One turn sends every row of this set to another row. A few are shown first. Where does it send the rows asked after them?
Pufib: [ 18  -1  11 -23   4  33 -32   1  13 -31  13  -4   6 -10  -4  13   7  13
  26   8   1  19]
Tig: [ 16   6   6 -12  -8   6  14  12 -19  10 -37   1  20   3 -11 -30  -1  18
   7  10   7 -41]
Fab: [  7 -19  37 -15  27  19   1 -15  -7  20  14 -26  19   0  11  -7  10  18
 -21   4  -1 -19]
zus: [-20  27  -6 -19  -2 -11  -9   9 -34 -12 -29  17  -3   6  -3 -25  14  15
  -4 -11   1 -12]
rovu: [  7   2 -12   2  -8 -12   0  -3  10  13  -7  -5  10 -26  12 -13   7 -16
 -27  24   8 -48]
dugos: [ -9  12   5  -4  22  16  -6  15 -16  -9 -55 -22 -16 -14 -11 -17 -12   6
  -5  -4  -3 -14]
nopu: [-22  29 -23  -9 -17   2 -11  11   6  -4  25  20   1  -6 -12  10  16 -11
  28   0  -5 -11]
lev: [-16  17  -6 -12  20  12  12 -12  31   0  -4 -11 -10 -19 -22  18 -26  11
  -8   6 -13   5]
dafo: [ -1  -3  17 -18  10  30 -15 -17   3  11  31 -11  20  -1  -2  16  11  29
 -15  15  -4 -29]
Fanu: [ -2  10   0  29   7   2  24  16  -7   4   0  16 -32  -3  11 -14  -7 -18
 -15 -21  25  -5]
lalu: [-16 -22 -11  18   2  43  -3  -7  17 -12   7   3 -16 -18 -21  16   6  -5
  -7  -9   8 -32]
Sor: [ 18 -10   8   1 -14  -9   0   3   5  30   7  23   1  23  -6  -5  -7 -46
  16 -13   9  -6]
Pifar: [ -3  38  -7   3   2   0 -47   3  10  13   0   5   2  -5  -7   0  26   7
 -17 -30 -10 -10]
luz: [ 12  21   2  25  -2   8  11  25   0 -26  11  19 -29 -20   2   9   3 -19
  -6  -9  13   5]
gubim: [  6 -15  13   2 -10   0  34   6  25   1 -26 -18   3  -1 -20 -21  -6 -32
  -2   1  -1  10]
gara: [-22 -24  -1 -14 -14 -16  -8 -13  23  17  -6   8 -11  24   1   7 -21 -12
  -7 -29   1  -7]
kuza: [-32 -32   2  10   1  43 -18  -5  -1   3   0  -5 -20  -7  -1  -1  10   1
  -4 -32  -3 -21]
Sulil: [ 34   8  10  12  29  27  -2  -3  14   6 -32  12  -7  -8   7  14 -20  14
 -19 -10 -17  -3]
Tam: [ 27   9  -2   4  -5   4  33  -4  25 -13   3  -6  14  -7   1   1   3  -5
  18  37  15 -16]
moso: [-12 -24 -10 -13  12  -2 -32  17  -4  -4  17  14  22  17 -18 -13   0 -11
  24 -21  14  -6]
mesob: [ 13   0  16 -14  15  35 -23  -6 -27 -16 -31   1   8   3 -23 -33  23   3
   8   0   9 -11]
Mibuf: [-14  -4  -5  -9   9   1  21 -10  21  19 -30 -28  14  32   6  10  -9  15
  -2   6  10   1]
Zomib: [ 24 -16  11 -23 -14  35 -20   4   2 -25 -12  32  -1  -5  25  -1  29 -10
  -5   4   4 -17]
sel: [ 28  30  21  -4 -20  -4   9  11  -7   5  11 -10   9 -14  19  22  13  23
 -10   8  -4  11]
vob: [ 30  -8  30   1   1   0  -9  -7  12  16 -14 -25   7  22  13   9  17 -40
  15   1   8  11]
sezi: [ -6   9  13 -17   2  15 -29  17 -24   0   5   0   3  20  20  -8   0 -23
  24   9 -11  30]
luk: [ -7 -23  19 -14  21  -9 -36 -13  10   1  -4 -27  -4  21  25  15 -13 -12
   1  -7  -4   7]
Kag: [ 29  11  23  -2 -22  -4   2  23 -24  19   4  -7  11  -6  25   2  28   9
   3 -16  15  10]

Pifar turns into Sulil
lalu turns into dafo
Tig turns into zus
Where do these go?
Fanu turns into kuza
moso turns into Mibuf
vob turns into Sor
Tam turns into nopu

One turn sends every row of this set to another row. A few are shown first. Where does it send the rows asked after them?
nuvoz: [  5  -8 -18 -10  34 -22  13  13   0   6   6 -20  50   9  25  21 -10 -33
  10 -16   8  45 -16  -8 -30  12  13  -2  -8 -50  -4 -21 -32]
Mezon: [  4  22  10  35   0 -13 -11  19  10  30  -1  10   7  19  -9 -10  10  -8
   6 -32  -3  30 -11  20 -31  39   7  16 -20 -20 -39  19 -26]
sav: [  6  11  15  33  -4 -31  -1  56   8   7  -1  26   1   8   7  10  -1 -40
 -38 -24 -11   9  -8  14 -26  29  10   3 -24 -13 -33  18 -26]
Bita: [ 16   0  -2  12  11 -67  -2 -14  14  25   0   9  35  11   9  -9 -12 -15
 -25 -31 -17  42  30  -8  11   7  10  -8 -11 -36 -21 -27  -6]
liti: [  4   9   1  10  18 -19 -10  14 -12  33  25  10   7 -35  -8 -12   9 -30
  -4 -38 -24 -10   5  -4  13 -19  12   3 -25 -19  -4  -6 -39]
lasub: [  6  19  13  37 -11 -27  -9  32  17  25  -4   9  -1  10   7  -8   1 -23
 -23 -33  -7  10 -22  21 -26  30   0   8 -25 -15 -38  22 -19]
Mepar: [ 16 -11  13  28  16 -58  24 -10 -10   2   5  23  35   9  -2   9  -2  -8
 -31 -25 -16  24  30 -22   7  13 -12  -5   4 -32 -23 -25  -9]
beg: [-11  26 -14  10  23 -26  -4  14 -13  32  37  28  27 -34 -17   5 -10 -37
   1 -27 -13   3  22 -17   1   5  17  -7 -14 -25   2   3 -30]
sono: [  3   8 -29  24  33 -20  10  25  30 -10   1   3  12 -18  30 -14   8 -31
 -19 -14 -33  25   9  11 -27  10  -1  38  38 -25 -35  -9  -3]
difif: [-10  -4 -12  25  22 -13 -44  11  -1  31  -7   5  17  -5   5  30 -42   3
  -7  12  -9  31 -27  -2  19  12  26  -4  16  -8 -38 -19  15]
Dogol: [ 22 -21  18  21  21 -49  16 -10 -11   4  -1  15  29  16  -3  -1  13  -4
 -22 -29 -23  32  32 -14  13   1  -2   4  -2 -31 -25 -34 -20]
vep: [-13  -9 -13  10  38  -5 -54  16  -7  16   4  11  16   0  -3  26 -28   0
   2  10 -31  45  -2  10  17   9  28   6  14 -12 -31 -20  14]
suga: [ -5 -20   3  32  27  -8 -27  26 -19   9  -7  15  12  -7   1  43 -30   0
 -21  16 -16  15 -26 -11  20   6  16   0  22  -2 -38 -23   7]
vur: [ 15 -24   0  -1  28 -25  24  23  -5  -7   1 -23  35   0  35  23  -2 -36
 -15 -22   0  17 -33  -8 -21  -3  -5   0  -9 -42  -7 -25 -33]
Bemu: [  2   7 -28  22  36 -19  11  30  28 -13   2   7  13 -17  27 -11   8 -33
 -18 -11 -34  28  13  11 -27  10   5  38  38 -26 -35 -10  -6]
mas: [  0  10 -31  23  36 -15   9  20  29  -8   3   4  15 -15  24 -15   9 -26
  -9 -12 -31  32  13  11 -29  15   2  40  40 -28 -36  -9  -4]
Pivob: [ 22 -20   0  45  27  25  -3  21 -17   6  23  -4   9   5  17 -32 -15 -22
 -10 -30   5   8 -16   3 -29   7  18 -13 -30 -22 -33   2 -24]
lotut: [ 12  -6 -17  35  28  10  -8  34  -8   7  30  11  21   4  20 -21 -36 -44
 -18 -20   7  20   1  -1 -35  18  35 -27 -32 -29 -25   6 -19]
Bodef: [ 12 -22  -9 -12  34 -23  16  28  -6  -4   2 -17  41   7  30  25  -3 -41
  -4 -16   0  35 -18  -6 -24   1  13   0 -12 -46  -4 -28 -38]
gapov: [ 21 -16  -8  35  25  14 -12  33  -8   9  23   0  10   4  24 -31 -25 -38
 -20 -27   2  13  -9   6 -27   4  32 -20 -37 -24 -29   1 -23]
kuraf: [ -5 -14  -7  19  30  -4 -46  18  -9  26 -10   6  14   1   0  30 -29   4
   0  14 -15  38 -20   0  21   4  36   3  13  -9 -37 -28   4]
barut: [  2  11 -29  25  33 -17   9  19  31  -7   2   2  13 -17  27 -17   8 -26
 -13 -14 -32  27   8  12 -27  11  -1  39  39 -27 -37  -8  -3]
bura: [ 11 -12  -5   7  22 -24  24   5  -1   1   5 -29  40  -1  32  19  -8 -24
  -8 -25   8  15 -41 -11 -27  10 -17   0  -4 -43  -9 -16 -24]
dugu: [  3   9  12  27  10 -20   3  59  -5   2   3  37  10  17  -9  19   8 -37
 -18 -16 -11  27  12  11 -32  36  23   9 -19 -16 -32  14 -34]
Furuv: [ 15 -13  -3  51  30  27   6  15 -24   2  30   5  19   7   6 -22 -19 -20
  -4 -24  10  11  -9  -7 -37  23  12 -15 -20 -25 -32   8 -21]
Pil: [  2   8 -30  21  37 -17   9  27  27 -11   4   8  15 -14  24 -12   8 -31
 -12 -10 -32  32  16  10 -29  13   7  39  40 -27 -35 -11  -5]
Besa: [ -8  22  -4  22  22 -16   4   2 -23  29  38  24  24 -33 -24   3   0 -21
   8 -31 -11  -6  13 -20   0   7   1   0  -7 -23  -2   4 -31]
dodas: [  1  15   9  30  12  -8  -4  36  -3  16   3  26  14  25 -18   7  14 -18
  10 -21  -6  40   9  14 -34  43  21  16 -16 -22 -36  14 -34]
komem: [ 11   1   1  23  10 -69  13 -13   6  14   6  18  39   6   6   4 -16 -16
 -34 -27 -12  30  30 -19   7  17  -5 -13  -2 -35 -20 -21  -1]
pir: [ 23 -14   8  12  18 -55   1 -13   3  18  -4   6  28  17   4 -12   6  -7
 -16 -32 -23  43  32  -4  16  -2  12   2 -12 -34 -24 -35 -18]
gov: [-18   2 -14  22  29 -10 -51   1   0  21   7   7  18  -7   0  24 -38   7
  -3   6 -24  32 -16   6  14  17   9   1  19 -11 -33  -9  27]
nena: [ -3  18 -12   4  20 -29 -13  21  -7  34  29  20  16 -35  -8  -5  -5 -43
  -7 -32 -21   0  16  -6   9 -11  24  -6 -26 -23   1  -2 -35]
Kuno: [ -3 -23   1  24  34  -1 -35  27 -20  12 -10  12  10   0  -2  38 -23   2
  -8  16 -18  28 -18  -4  22   1  30   5  17  -4 -38 -30   0]
muv: [  5  -4 -15   1  27 -23  17  -2   3  10   8 -26  49   4  26  19 -14 -23
   9 -20  13  34 -30 -11 -32  18  -6  -2  -2 -49  -7 -15 -24]
sur: [-10  -8  -5  34  21 -15 -33  16  -8  20  -5  10  15 -10   6  38 -42   1
 -20  14 -10  15 -31  -9  18  12  14  -5  22  -5 -38 -17  16]
goki: [ -7 -23  -1  12  40  -2 -44  32 -17   0   0  16   9  -3  -1  32 -20  -7
 -12  11 -39  31  -3   8  23  -2  25   7  14  -5 -32 -25   8]
Nabi: [-13  -7  -3  31  24 -13 -38   8  -7   8   6   9  11 -14   5  30 -35   5
 -21   4 -27  10 -26   1  17  13  -7   1  23  -5 -34 -10  28]
sil: [ -7 -23   6  25  32  -7 -34  27 -17  -4   2  15   4 -11   4  35 -23  -3
 -27   8 -36  10 -18   3  23   0   3   5  18  -2 -34 -18  16]
nog: [  9  -4 -13  45  32  17   3  24 -18   3  35  14  26   5   9 -15 -33 -33
  -8 -18  14  18   1  -9 -41  29  22 -23 -20 -29 -27  11 -17]
Ran: [  1  12   5  22  20 -11   1   1 -22  29  31  14  12 -34 -19  -8  12 -16
   6 -38 -18 -13   3 -12   7  -7  -2   8 -13 -20  -7  -1 -37]

Besa turns into liti
difif turns into suga
mas turns into sono
Where do these go?
sav turns into dodas
sil turns into vep
Bodef turns into muv
Furuv turns into gapov
Bita turns into Mepar

One turn sends every row of this set to another row. A few are shown first. Where does it send the rows asked after them?
vos: [10 28  2  2 34 21 32 10 -5  5  6 17]
vofo: [ 8 26  0 -6 37 17 30  5 -3  8  6 16]
vuga: [ 15  14  34   4  30  11  -6  17  14   3 -31 -19]
buve: [ -1  -1  15  16  -1  29 -36  15  14   0   2  17]
Nipa: [-10  10  -8 -10   8   2   0   1 -27  -8 -42  16]
rono: [-38  21  -3 -14  -4  27  30  14  17 -15  12   4]
desu: [  4  -4  17   0  20  29  27   5 -24  16  11   3]
Faril: [ -7   1  16  13  28  42 -10  34  29 -14 -10 -19]
Mog: [-15  36  -5  -9  -4  -8  20  14 -10  -3 -35   7]
sas: [-21   0  14  35  -4  10  -3  25  16 -19 -22 -28]
Sep: [-31   5  -4 -34  -7  14   3  12   5 -27  16   2]
kigi: [ -4  13  -7  -7  14   3   2   2 -28  -7 -42  13]
fofo: [-14  31  -9  -7  -5 -12  24  10 -12  -9 -31   6]
mefom: [-30   8   2  21   3  -3 -14   2  28 -13 -22 -23]
tul: [  6  -1  19  -2  27  20  26  -3 -19   1  19  11]
ziton: [  4   0  18  -1  28  24  28  -3 -14  -2  24   8]
Pirib: [-27 -12  23  38   1  16   9  15   2 -16 -17 -22]
Difun: [  5  16  16  21  29  -5 -18  24  18   4 -11 -26]
gat: [  0  14  20   6  21 -19 -20  27  12  -3   3 -26]
rudis: [-34   9  -4 -33 -11  10   3  12   6 -28  10  -2]
vazig: [  3  -1  11  22  16  32   5  28  27 -36   7 -12]
tibo: [-33  16  -2 -20  -3  32  34  12  14 -18   6   4]
gabuz: [-22   4  -9 -26 -14  12   6  25  -1 -18  23  -6]
tosaf: [-10  -5  28  18 -18  26 -28  13   9   2 -10   9]
dodes: [ -9   2   4   4  37  41 -19  33  20 -17 -20  -6]
suli: [ 10   2  25  17 -12   9 -32  21   4   1   0  11]
gibak: [-14  10 -23 -10   8   7  -8   8 -23   5 -35  11]

rudis turns into kigi
mefom turns into vuga
Pirib turns into gat
Where do these go?
tibo turns into fofo
Difun turns into Faril
Sep turns into Nipa
gibak turns into desu
rono turns into Mog
suli turns into buve

One turn sends every row of this set to another row. A few are shown first. Where does it send the rows asked after them?
Tete: [  1 -22  41  11  -3  11 -12  19 -41 -25  -6  17]
Zedo: [-11   1 -14   1 -11   6  19  -1  35 -25  -7  -3]
Befa: [ 28  -4   0  14  -7  17   7  -9  -5 -38   1  18]
vipud: [ -6  -5 -18   5  -4  -9  18   1  31 -12  -3   4]
moru: [ 21   8  27  11  -2   5 -12  25 -15 -17 -21  26]
fafo: [ -1   4   6 -16 -12   2 -18   8  -2 -21 -34  41]
Zivuv: [-21   1   6  18  -8 -14  -1  34  14   3 -20   4]
pigi: [-11   6   2   2  -2 -17   2  27  26   3 -24  10]
fod: [-49 -12  18 -18  -9  -2  -6  26  10  -9 -27   7]
kitoz: [-46 -18  12 -34  -5  -6   1  12  14 -12 -23  11]
kad: [-21 -33  23   4 -13  10  20   5 -31  -7  21  -5]
Fuson: [ 25   8   5  11  -5   8  18  -5   2 -46 -10  23]
Vef: [ -8 -10  25  33  -2   1  12  32  -3 -11   3 -18]
sofur: [  1  -4  27  20 -10   2  18  27 -23   9   7  -2]
nirop: [ -9   8  11   1 -16 -10   5  27  -3  21 -18  17]
Lafov: [-29 -30 -11 -12 -22   6  20 -16  -6  -7  14   9]
mur: [-34  -1  23 -35 -18   3   2  17  -6   6 -24  20]
zag: [  9   5  21   3   8  14  30  10  18 -32   2 -18]
vot: [-45 -40  -7 -12  -7  -9   7   0   5 -13   0   4]
bev: [  6  -5  42 -11   1  21  13   0 -18 -57 -13  16]
kere: [-34 -37  21  12  -5   9  13  11 -11 -26  15 -20]
zevo: [-25 -43  10   0 -11   0   1  -7 -31 -38  -2  27]
Leko: [ 10 -11  28 -14  -3  31   3  -9 -17 -54  -2  13]
sok: [-31 -36  36   0   5   4  11  19 -18 -22  10 -16]
fovov: [  3  -1  33  21   8  -3  14  34   2 -11  -1 -14]
Dani: [-15 -15  19 -35 -10  19 -11  -7 -13 -42 -22  30]
zerem: [  2   4 -15  -9 -18   9  29 -14  16 -11   3  10]
vator: [-35  -6  45 -24  -2  21   9  20   5 -33 -16 -13]
Tefo: [ -3 -18 -19   3 -14  -6   5 -15  -1 -34 -13  38]
Duda: [-18 -40  10   3 -13   3 -16  -1 -35 -24  -3  27]
fafir: [-25 -19  29 -30  -8   8  -6   2 -19 -40 -27  35]
Mup: [-43 -33 -11  -5 -14   3  11  -6  14 -25   4  -4]
sagek: [ -2  14  26  -4   1  21  22  14  24 -37  -8 -17]
Temi: [ 20   5  20  26  -3  -9   2  21 -16 -21 -20  29]
rimud: [-21   2  44 -39  -9  25  18   8 -10 -20 -10   1]
rav: [-10  -3   5  -6 -12 -13 -11  11  -6 -20 -37  46]
dizo: [-28 -17  43 -28   8  19  17  11   0 -38  -2 -14]
lafum: [ 10  17  23 -19  -9  26  33   0   8 -24   1  -4]
zelit: [  2 -24  39  20  -1   6   4  13 -39 -37  -1  15]
Nefo: [  1 -24 -19  12 -16   0  -9 -11  -9 -22  -4  34]

rimud turns into sofur
zelit turns into Fuson
Where do these go?
vot turns into dizo
Leko turns into moru
kere turns into sagek

